128 stands for zero in the data rows.
Here are some points:
[179 148 113 129 175 151  79 120 148  75  78 102 125 103 118  99]
[131 115 116 108  97  80 166 131  82 156 145 127 154 134 137 166]
[177 185 123 137 203 150  95 169 151  52  73  83  99 149  74  90]
[184 164 100 117 161 106  68 180 147 109  74  71 125 115 110 156]
[116 109 122 126  86  74 173 138  77 164 148 133 154 151 150 167]
[122  98 106 143  96 120 160  71  74 125 149 176 164 121 160 122]
[160 160 162 167 116 184 133 126 217 120 150 112 108 137  64 102]
[150 164  88  95 150  92 107 131  68  69 100 121 144 132 160 125]
[175 169  85  73 155 105 108 121  85  62 101 105 148 116 148 129]
[152 150 169 172 116 193 137 134 211 128 147 116 102 158  74  94]
[ 99 124 156 113 120 153 136 134 162 142 158 146 109 123 114 122]
[162 152 166 170 116 189 142 126 205 134 142 113 105 146  63 101]
[125  99 102 132 105 116 161  68  73 134 144 185 165 107 169 131]
[106 118 102 102 175 117  78 116  93  92  96 149 131 100 170 116]
[170 145 112 142 173 153  77 119 138  75  78 106 121 113 131  97]
[173 186 111 136 203 137  78 163 155  53  60  99 112 129  94 108]
[148 119 162 174  69 153 126 154 198 192 144  95 113 147  94 155]
[ 85 109 117 125 169 122  85 130  80  94  91 145 110 122 182 108]
[ 74  68 126 109 126  93 142 124 103 184 147 150 134  97 149 161]
[ 79  76 149 142  87 161 129  92 144 169 168 171 119 107 165 129]
[ 50  64 131 147 108  94 144 126  91 195 140 163 130 118 160 156]
[152 111 165 179  83 194 129  91 201 156 155 133 117 123 116  98]
[ 93 125 153 116 121 153 144 128 163 147 161 144 108 128 117 121]
[172 184 129 142 212 147  90 169 157  55  69  81  98 154  73  86]
[ 71 127 127 120 157  87  90 193  83 136  81  98 100 155 161 152]
Here are 24 more points, each followed by its number:
[126 101 104 125 105 116 163  64  78 128 150 170 164 125 163 126] 0
[178 154 149 147 116 179 128 130 223 128 138 122 120 121  72 114] 1
[120 118 109 123  91  77 164 132  77 160 142 140 159 148 152 172] 2
[ 72  80 142 151  84 156 125  89 138 172 164 179 120 104 176 133] 3
[176 154 117 121 168 111  77 181 144 111  82  60 110 127  99 140] 4
[131 117 109 111  98  74 165 128  78 158 145 134 158 130 144 173] 5
[110 160 113  93 204 111  81 163  99  73  89 124 111 121 136 119] 6
[159 122 130 155 162 163 153 106 168 109 130 134 126 125  61  82] 7
[ 93  67 124 101 128  99 142 119 100 175 151 144 135  95 137 150] 8
[151 106 160 174  86 196 133  79 202 157 154 131 124 113 111 102] 9
[141 116 117  99  98  84 173 127  91 151 151 116 159 131 129 162] 10
[ 79  76 152 144  85 163 139  89 147 166 168 168 118 109 167 123] 11
[110 126 136 107 119 140 128 124 168 143 155 154 121 106 131 141] 12
[ 97 163 131 117 196 115  95 171 103  76  85 115  98 153 130 103] 13
[ 58  97 174 152  67 124 136 162 137 210 165 131  99 148 153 161] 14
[180 185  84  56 152  56  91 189  87 104  92  74 149 127 145 178] 15
[105 119 116  96 176 131  86 122  97  83 102 122 120 109 161  97] 16
[138 116 101 103  97  73 155 126  81 157 142 135 160 125 139 180] 17
[136 118 112 100  96  81 170 131  84 155 157 118 155 132 132 164] 18
[105 102 110 152 102 116 166  73  70 132 142 184 158 133 168 121] 19
[ 67  96 131 135 159 133 151 105 104 125 139 178 123 131 131 102] 20
[100 162 127 109 206 127 103 173 102  71  87 111  95 153 120  89] 21
[134 114 111  98  98  79 166 133  80 155 152 126 160 136 131 168] 22
[ 93  86 148 124  91 158 127  79 155 162 171 167 130  97 157 128] 23
Which two of these numbered points are nearest to each point below, ignoring the 2 directions in which the first points spread most? Their numbers follow each, nearest first.
[177 154 151 157 113 176 124 118 218 125 142 130 118 119  76 121] > 1 12
[ 76  77 148 149  83 155 128  83 140 172 167 185 121 107 178 135] > 3 11
[128 113 116 108  92  82 166 131  79 164 143 120 155 145 131 166] > 22 18
[153 119 118 157 163 153 139  96 163 112 120 152 133 119  85  96] > 7 0
[ 88 128 119 110 160  82  80 188  81 134  86  99 104 132 158 156] > 14 4
[ 68  91 128 127 159 124 150 104 114 127 135 182 128 116 137 106] > 20 16
[105 162 128  90 200 119  98 174 112  67  88 105 100 146 122  93] > 21 13
[126 113 121 116  94  83 171 136  77 159 149 119 150 143 130 162] > 22 18
[ 76  71 137 113 124 104 153 125 106 179 152 135 133 111 137 140] > 8 6
[ 87  85 147 128  87 158 133  84 147 164 170 169 119  97 156 129] > 23 11
[ 70  80 153 155  80 150 128  85 142 177 167 176 113 109 177 126] > 3 11
[131 105 102 114 108 122 164  62  83 123 156 168 171 106 159 115] > 0 19
[101 166 130 100 203 119 100 171 105  72  87 111 103 145 121  99] > 21 13
[ 73  63 130 119 122  92 149 128 100 180 148 139 132 111 144 145] > 8 6
[135 113 114 112 100  85 175 135  81 153 150 118 153 136 128 153] > 18 22
[133 120 119  99  95  85 171 131  89 157 155 116 154 138 127 162] > 18 22
[107 130 154 103 120 166 136 135 172 138 165 133 117 127 108 114] > 12 6
[101 135 116  91 165  80  77 181  86 123  91 102 107 118 158 158] > 14 4
[135 106 105 104  90  79 169 126  82 162 142 126 162 132 145 170] > 5 22
[ 87  85 146 135  85 161 130  79 149 169 167 179 126  94 166 127] > 23 11
[ 60  51 130 143 125 137 150  61  92 146 156 190 131 104 170  95] > 20 16
[165 156 124 133 164 120  76 183 139 111  73  61 109 140  99 142] > 4 14
[107 133 121  86 163  83  79 185  97 123  91  87 112 123 149 152] > 14 4
[127  89 135 169 111 122 143 119 142 171 127 128 127 131  97 138] > 8 4
[110 107 122 129  87  78 167 141  73 165 145 128 145 153 143 165] > 2 5
[ 66  66 134 122 121 103 154 129  96 186 145 152 133 115 142 144] > 8 6
[138 111 104  98  95  80 160 124  85 157 152 132 160 119 137 173] > 17 22
[123 113 116 113  92  79 166 132  82 161 142 133 154 135 134 166] > 5 22
[ 86 163 125 118 197 115  84 165  97  76  82 131 103 145 141 114] > 13 21
[159 182  93  83 133  59  92 193  77 111  87  83 143 144 143 183] > 15 2
[141 123 139 165 158 159 148 100 160 113 122 152 127 124  82  92] > 7 20
[193 160 111 111 167 110  67 182 154 109  78  60 123 109  99 152] > 4 15
[ 91 131 162 123 124 160 138 130 161 146 163 149 111 135 115 123] > 6 12
[115 110 120 127  94  83 168 136  83 165 144 130 145 149 141 162] > 2 5
[144 109 109  89 104  78 170 129  89 153 153 116 160 127 131 166] > 10 18
[186 163 106 110 170 106  70 174 146 110  71  65 123 109 110 154] > 4 17
[158 121 153 158  76 147 121 143 201 186 147  98 117 124  98 160] > 4 17
[140  99  87 110 105 112 158  65  77 124 149 183 173 102 167 136] > 0 19
[178 156 113 135 180 152  86 118 141  66  83  98 123 105 117  97] > 9 23
